In the data rows, the value 500 means zero.
Here is a table of points, one per row:
553 & 642 & 560 & 568 & 423 & 436 & 650 & 502 & 398 & 682 & 529 & 440 & 559 & 705 & 440 & 482 & 616 & 595 & 279 & 376 & 545 & 468 & 550 & 329 & 442 & 215 & 483 & 664 & 619 & 215 & 601 & 624 & 381 \\
524 & 646 & 924 & 416 & 447 & 494 & 752 & 586 & 663 & 664 & 537 & 723 & 575 & 543 & 662 & 644 & 557 & 793 & 551 & 458 & 554 & 546 & 647 & 791 & 634 & 780 & 762 & 604 & 649 & 532 & 386 & 396 & 519 \\
447 & 660 & 514 & 395 & 319 & 528 & 347 & 498 & 278 & 432 & 432 & 540 & 681 & 492 & 681 & 418 & 552 & 723 & 391 & 395 & 425 & 458 & 529 & 372 & 547 & 429 & 496 & 477 & 544 & 652 & 562 & 634 & 644 \\
505 & 616 & 388 & 369 & 601 & 518 & 378 & 507 & 637 & 631 & 506 & 400 & 549 & 545 & 314 & 171 & 680 & 366 & 650 & 304 & 323 & 585 & 577 & 408 & 334 & 607 & 307 & 394 & 543 & 548 & 466 & 651 & 617 \\
552 & 556 & 495 & 504 & 592 & 341 & 730 & 491 & 570 & 450 & 552 & 607 & 362 & 453 & 466 & 541 & 462 & 506 & 627 & 408 & 678 & 403 & 343 & 486 & 160 & 446 & 433 & 505 & 632 & 504 & 398 & 266 & 565 \\
526 & 559 & 611 & 532 & 416 & 426 & 677 & 446 & 747 & 403 & 509 & 436 & 235 & 357 & 533 & 385 & 474 & 433 & 503 & 531 & 554 & 520 & 592 & 383 & 592 & 427 & 291 & 522 & 580 & 476 & 683 & 528 & 327 \\
654 & 523 & 760 & 588 & 244 & 566 & 533 & 414 & 352 & 454 & 466 & 509 & 704 & 426 & 544 & 585 & 549 & 303 & 665 & 487 & 514 & 397 & 586 & 408 & 441 & 307 & 562 & 400 & 311 & 535 & 362 & 536 & 326 \\
409 & 442 & 717 & 552 & 561 & 480 & 472 & 371 & 460 & 558 & 557 & 378 & 572 & 433 & 599 & 367 & 334 & 294 & 401 & 516 & 390 & 405 & 480 & 618 & 366 & 565 & 422 & 494 & 665 & 622 & 371 & 568 & 551 \\
325 & 495 & 516 & 689 & 555 & 490 & 229 & 377 & 169 & 460 & 433 & 437 & 479 & 341 & 381 & 553 & 467 & 599 & 759 & 553 & 645 & 509 & 556 & 463 & 746 & 609 & 450 & 521 & 560 & 487 & 562 & 527 & 575 \\
399 & 460 & 447 & 433 & 513 & 363 & 481 & 433 & 789 & 382 & 537 & 329 & 407 & 541 & 752 & 384 & 611 & 515 & 441 & 181 & 650 & 644 & 476 & 597 & 637 & 403 & 553 & 295 & 431 & 457 & 289 & 494 & 625 \\
287 & 721 & 384 & 537 & 683 & 651 & 715 & 414 & 364 & 553 & 464 & 468 & 700 & 643 & 706 & 643 & 702 & 372 & 474 & 392 & 469 & 684 & 276 & 393 & 478 & 670 & 128 & 488 & 600 & 535 & 510 & 557 & 504 \\
299 & 709 & 490 & 581 & 524 & 479 & 548 & 610 & 298 & 738 & 543 & 386 & 226 & 413 & 555 & 584 & 443 & 457 & 424 & 352 & 489 & 445 & 580 & 451 & 521 & 464 & 557 & 546 & 141 & 499 & 276 & 447 & 447 \\
637 & 202 & 701 & 530 & 458 & 431 & 538 & 594 & 474 & 450 & 410 & 449 & 374 & 673 & 546 & 533 & 497 & 483 & 391 & 533 & 455 & 535 & 605 & 711 & 542 & 441 & 507 & 489 & 487 & 540 & 625 & 631 & 759 \\
510 & 285 & 551 & 703 & 385 & 826 & 471 & 585 & 625 & 608 & 486 & 678 & 396 & 371 & 416 & 377 & 474 & 417 & 467 & 206 & 479 & 607 & 555 & 461 & 424 & 435 & 536 & 607 & 636 & 498 & 617 & 499 & 594 \\
600 & 431 & 564 & 596 & 544 & 417 & 409 & 438 & 690 & 511 & 377 & 543 & 546 & 637 & 616 & 329 & 449 & 636 & 524 & 630 & 510 & 406 & 679 & 562 & 502 & 580 & 381 & 407 & 463 & 405 & 431 & 542 & 468 \\
437 & 438 & 424 & 604 & 524 & 624 & 488 & 552 & 623 & 424 & 665 & 378 & 664 & 460 & 417 & 527 & 487 & 563 & 382 & 475 & 714 & 398 & 453 & 401 & 545 & 337 & 597 & 502 & 304 & 652 & 612 & 500 & 520 \\
454 & 542 & 528 & 272 & 878 & 506 & 506 & 541 & 347 & 371 & 361 & 642 & 577 & 419 & 627 & 498 & 371 & 253 & 418 & 297 & 481 & 457 & 651 & 532 & 503 & 314 & 646 & 513 & 548 & 471 & 624 & 461 & 562 \\
311 & 429 & 420 & 354 & 333 & 654 & 472 & 593 & 575 & 720 & 430 & 673 & 681 & 545 & 508 & 561 & 414 & 380 & 569 & 503 & 492 & 445 & 317 & 476 & 588 & 414 & 349 & 566 & 355 & 473 & 502 & 622 & 511 \\
269 & 566 & 501 & 201 & 213 & 181 & 411 & 620 & 424 & 310 & 568 & 441 & 582 & 484 & 485 & 522 & 434 & 469 & 467 & 577 & 463 & 452 & 575 & 545 & 520 & 557 & 591 & 417 & 598 & 404 & 730 & 506 & 586 \\
700 & 446 & 493 & 587 & 394 & 417 & 574 & 573 & 275 & 516 & 407 & 527 & 430 & 482 & 371 & 718 & 443 & 516 & 350 & 514 & 320 & 576 & 420 & 398 & 487 & 390 & 527 & 427 & 487 & 583 & 385 & 413 & 462 \\
581 & 357 & 208 & 538 & 615 & 387 & 525 & 200 & 419 & 567 & 635 & 634 & 638 & 482 & 674 & 432 & 609 & 407 & 326 & 417 & 416 & 524 & 557 & 185 & 468 & 818 & 614 & 589 & 338 & 546 & 581 & 507 & 446 \\
561 & 600 & 458 & 733 & 574 & 590 & 217 & 518 & 636 & 384 & 475 & 467 & 797 & 435 & 507 & 699 & 490 & 568 & 494 & 515 & 267 & 292 & 330 & 568 & 523 & 454 & 489 & 657 & 487 & 426 & 517 & 458 & 317 \\
470 & 492 & 434 & 634 & 463 & 291 & 522 & 420 & 548 & 443 & 363 & 485 & 412 & 596 & 324 & 540 & 337 & 719 & 666 & 360 & 539 & 466 & 424 & 440 & 664 & 427 & 501 & 607 & 480 & 417 & 431 & 530 & 404 \\
571 & 573 & 370 & 444 & 462 & 554 & 493 & 605 & 247 & 476 & 522 & 674 & 478 & 640 & 372 & 471 & 503 & 317 & 541 & 495 & 584 & 370 & 480 & 328 & 627 & 463 & 465 & 322 & 510 & 618 & 567 & 568 & 441 \\
654 & 688 & 810 & 477 & 344 & 658 & 388 & 327 & 260 & 420 & 583 & 586 & 253 & 576 & 391 & 604 & 446 & 527 & 346 & 613 & 553 & 609 & 533 & 499 & 577 & 578 & 302 & 513 & 423 & 467 & 507 & 420 & 559 \\
324 & 463 & 581 & 698 & 552 & 383 & 632 & 510 & 495 & 512 & 503 & 578 & 332 & 396 & 392 & 710 & 648 & 718 & 566 & 650 & 210 & 357 & 673 & 442 & 386 & 510 & 386 & 286 & 656 & 378 & 526 & 568 & 584 \\
485 & 551 & 458 & 653 & 581 & 571 & 394 & 496 & 449 & 615 & 422 & 448 & 337 & 664 & 720 & 272 & 513 & 475 & 452 & 840 & 533 & 455 & 500 & 587 & 273 & 365 & 714 & 551 & 404 & 394 & 522 & 487 & 666 \\
452 & 369 & 458 & 391 & 402 & 832 & 636 & 554 & 305 & 504 & 615 & 464 & 637 & 466 & 371 & 742 & 417 & 677 & 470 & 402 & 513 & 473 & 434 & 612 & 483 & 461 & 518 & 403 & 375 & 581 & 621 & 447 & 525 \\
443 & 450 & 309 & 654 & 578 & 537 & 843 & 488 & 523 & 401 & 663 & 497 & 349 & 558 & 513 & 459 & 451 & 324 & 616 & 625 & 718 & 483 & 600 & 567 & 533 & 459 & 510 & 505 & 507 & 471 & 496 & 560 & 495 \\
622 & 545 & 496 & 453 & 550 & 596 & 550 & 649 & 588 & 185 & 531 & 565 & 441 & 552 & 493 & 514 & 428 & 657 & 484 & 490 & 313 & 496 & 449 & 505 & 349 & 590 & 439 & 573 & 271 & 561 & 507 & 584 & 541 \\
506 & 632 & 379 & 469 & 308 & 500 & 695 & 418 & 599 & 523 & 492 & 427 & 257 & 559 & 492 & 592 & 483 & 524 & 684 & 502 & 492 & 396 & 445 & 242 & 679 & 610 & 641 & 579 & 769 & 508 & 399 & 539 & 702 \\
256 & 304 & 466 & 390 & 437 & 448 & 647 & 366 & 567 & 392 & 327 & 550 & 606 & 430 & 478 & 237 & 767 & 417 & 515 & 568 & 583 & 364 & 424 & 632 & 565 & 629 & 435 & 593 & 381 & 434 & 489 & 247 & 744 \\
452 & 315 & 591 & 489 & 625 & 564 & 281 & 714 & 358 & 590 & 560 & 429 & 473 & 519 & 345 & 620 & 595 & 486 & 510 & 557 & 440 & 495 & 331 & 604 & 586 & 603 & 524 & 517 & 421 & 422 & 474 & 643 & 556 \\
751 & 500 & 530 & 558 & 606 & 440 & 553 & 741 & 577 & 488 & 430 & 424 & 535 & 422 & 667 & 375 & 408 & 661 & 450 & 648 & 549 & 611 & 509 & 265 & 518 & 538 & 356 & 513 & 492 & 480 & 535 & 331 & 529 \\
589 & 555 & 546 & 542 & 476 & 526 & 369 & 565 & 719 & 386 & 482 & 679 & 412 & 523 & 608 & 295 & 373 & 502 & 351 & 507 & 343 & 327 & 240 & 442 & 471 & 627 & 604 & 350 & 467 & 329 & 390 & 375 & 607 \\
500 & 556 & 617 & 391 & 551 & 569 & 437 & 567 & 481 & 474 & 392 & 328 & 674 & 435 & 370 & 520 & 669 & 334 & 415 & 311 & 753 & 507 & 548 & 414 & 394 & 669 & 718 & 497 & 576 & 288 & 335 & 519 & 308 \\
353 & 187 & 649 & 483 & 507 & 447 & 499 & 490 & 405 & 667 & 460 & 650 & 599 & 597 & 339 & 451 & 331 & 620 & 545 & 493 & 588 & 579 & 510 & 503 & 403 & 545 & 508 & 392 & 480 & 410 & 499 & 475 & 362 \\
755 & 595 & 459 & 381 & 340 & 425 & 398 & 363 & 407 & 666 & 489 & 620 & 510 & 365 & 438 & 578 & 508 & 434 & 612 & 578 & 440 & 678 & 567 & 435 & 359 & 235 & 467 & 616 & 593 & 500 & 314 & 350 & 604 \\
620 & 631 & 587 & 576 & 533 & 187 & 389 & 472 & 581 & 593 & 446 & 591 & 327 & 578 & 438 & 418 & 498 & 459 & 293 & 585 & 491 & 327 & 537 & 733 & 307 & 475 & 419 & 619 & 561 & 732 & 486 & 579 & 596 \\
454 & 287 & 371 & 375 & 582 & 505 & 648 & 467 & 587 & 608 & 438 & 441 & 526 & 414 & 423 & 697 & 614 & 408 & 399 & 522 & 423 & 548 & 514 & 584 & 786 & 470 & 434 & 501 & 499 & 583 & 464 & 627 & 359 \\
There is one direction along which these points spread out most. Take the direction at right angles to it along which they spread out most. Go by this last direction. Where along it does each point below lie, from 0 to 99? 50 is the average, and the first point above lies past it. One standard deviation of the points above along it is 16.
841 & 481 & 309 & 476 & 674 & 667 & 288 & 529 & 497 & 569 & 577 & 624 & 419 & 370 & 589 & 499 & 620 & 621 & 391 & 568 & 607 & 427 & 601 & 722 & 627 & 374 & 506 & 375 & 552 & 590 & 519 & 477 & 494 \\ 55
668 & 638 & 507 & 650 & 619 & 311 & 627 & 534 & 631 & 526 & 352 & 280 & 565 & 393 & 337 & 528 & 411 & 521 & 553 & 534 & 572 & 559 & 492 & 567 & 431 & 592 & 624 & 421 & 299 & 491 & 719 & 592 & 694 \\ 49
448 & 378 & 375 & 736 & 255 & 441 & 535 & 636 & 159 & 344 & 375 & 456 & 482 & 479 & 512 & 548 & 498 & 554 & 479 & 494 & 538 & 591 & 315 & 627 & 400 & 596 & 597 & 466 & 625 & 697 & 631 & 547 & 261 \\ 64
534 & 689 & 207 & 401 & 319 & 641 & 540 & 313 & 523 & 507 & 443 & 418 & 412 & 548 & 504 & 622 & 455 & 370 & 619 & 391 & 442 & 621 & 575 & 747 & 394 & 589 & 534 & 416 & 516 & 289 & 495 & 475 & 347 \\ 44
560 & 500 & 677 & 484 & 761 & 603 & 506 & 276 & 567 & 467 & 540 & 477 & 564 & 637 & 346 & 466 & 351 & 502 & 566 & 595 & 531 & 617 & 304 & 507 & 546 & 398 & 532 & 504 & 719 & 466 & 346 & 475 & 546 \\ 51
519 & 595 & 536 & 343 & 660 & 588 & 679 & 517 & 465 & 418 & 530 & 523 & 486 & 388 & 380 & 42 & 583 & 565 & 493 & 659 & 261 & 665 & 453 & 631 & 599 & 537 & 540 & 514 & 500 & 499 & 392 & 612 & 326 \\ 39
567 & 379 & 549 & 470 & 507 & 533 & 299 & 504 & 248 & 460 & 730 & 515 & 537 & 611 & 384 & 554 & 409 & 477 & 573 & 388 & 418 & 514 & 573 & 687 & 464 & 548 & 344 & 682 & 549 & 533 & 464 & 379 & 527 \\ 64
358 & 519 & 370 & 442 & 533 & 476 & 458 & 465 & 708 & 472 & 663 & 456 & 761 & 372 & 638 & 528 & 437 & 559 & 435 & 581 & 598 & 538 & 615 & 530 & 313 & 577 & 599 & 521 & 437 & 504 & 464 & 650 & 730 \\ 31
553 & 322 & 323 & 327 & 543 & 601 & 433 & 666 & 386 & 372 & 457 & 313 & 603 & 529 & 604 & 584 & 516 & 454 & 613 & 617 & 451 & 476 & 738 & 337 & 378 & 569 & 541 & 632 & 585 & 548 & 325 & 470 & 534 \\ 44
441 & 602 & 334 & 323 & 427 & 401 & 543 & 443 & 750 & 544 & 501 & 478 & 384 & 425 & 438 & 564 & 405 & 643 & 544 & 661 & 733 & 469 & 398 & 552 & 643 & 523 & 473 & 565 & 594 & 466 & 432 & 537 & 186 \\ 49
769 & 378 & 522 & 410 & 494 & 427 & 438 & 522 & 436 & 594 & 727 & 577 & 469 & 390 & 863 & 366 & 609 & 519 & 732 & 420 & 505 & 497 & 343 & 571 & 573 & 405 & 467 & 498 & 363 & 409 & 734 & 438 & 339 \\ 46
184 & 489 & 499 & 765 & 499 & 276 & 282 & 637 & 727 & 298 & 555 & 777 & 506 & 554 & 439 & 523 & 538 & 330 & 511 & 648 & 516 & 746 & 544 & 441 & 622 & 524 & 461 & 488 & 546 & 509 & 466 & 483 & 403 \\ 43
368 & 469 & 661 & 265 & 511 & 607 & 370 & 379 & 680 & 578 & 448 & 375 & 253 & 498 & 469 & 687 & 630 & 515 & 550 & 563 & 484 & 534 & 293 & 249 & 323 & 388 & 635 & 483 & 380 & 671 & 739 & 485 & 312 \\ 52
393 & 542 & 368 & 568 & 506 & 589 & 501 & 506 & 712 & 639 & 505 & 212 & 665 & 632 & 523 & 440 & 433 & 462 & 472 & 515 & 443 & 446 & 706 & 458 & 725 & 461 & 526 & 413 & 493 & 695 & 622 & 161 & 413 \\ 36
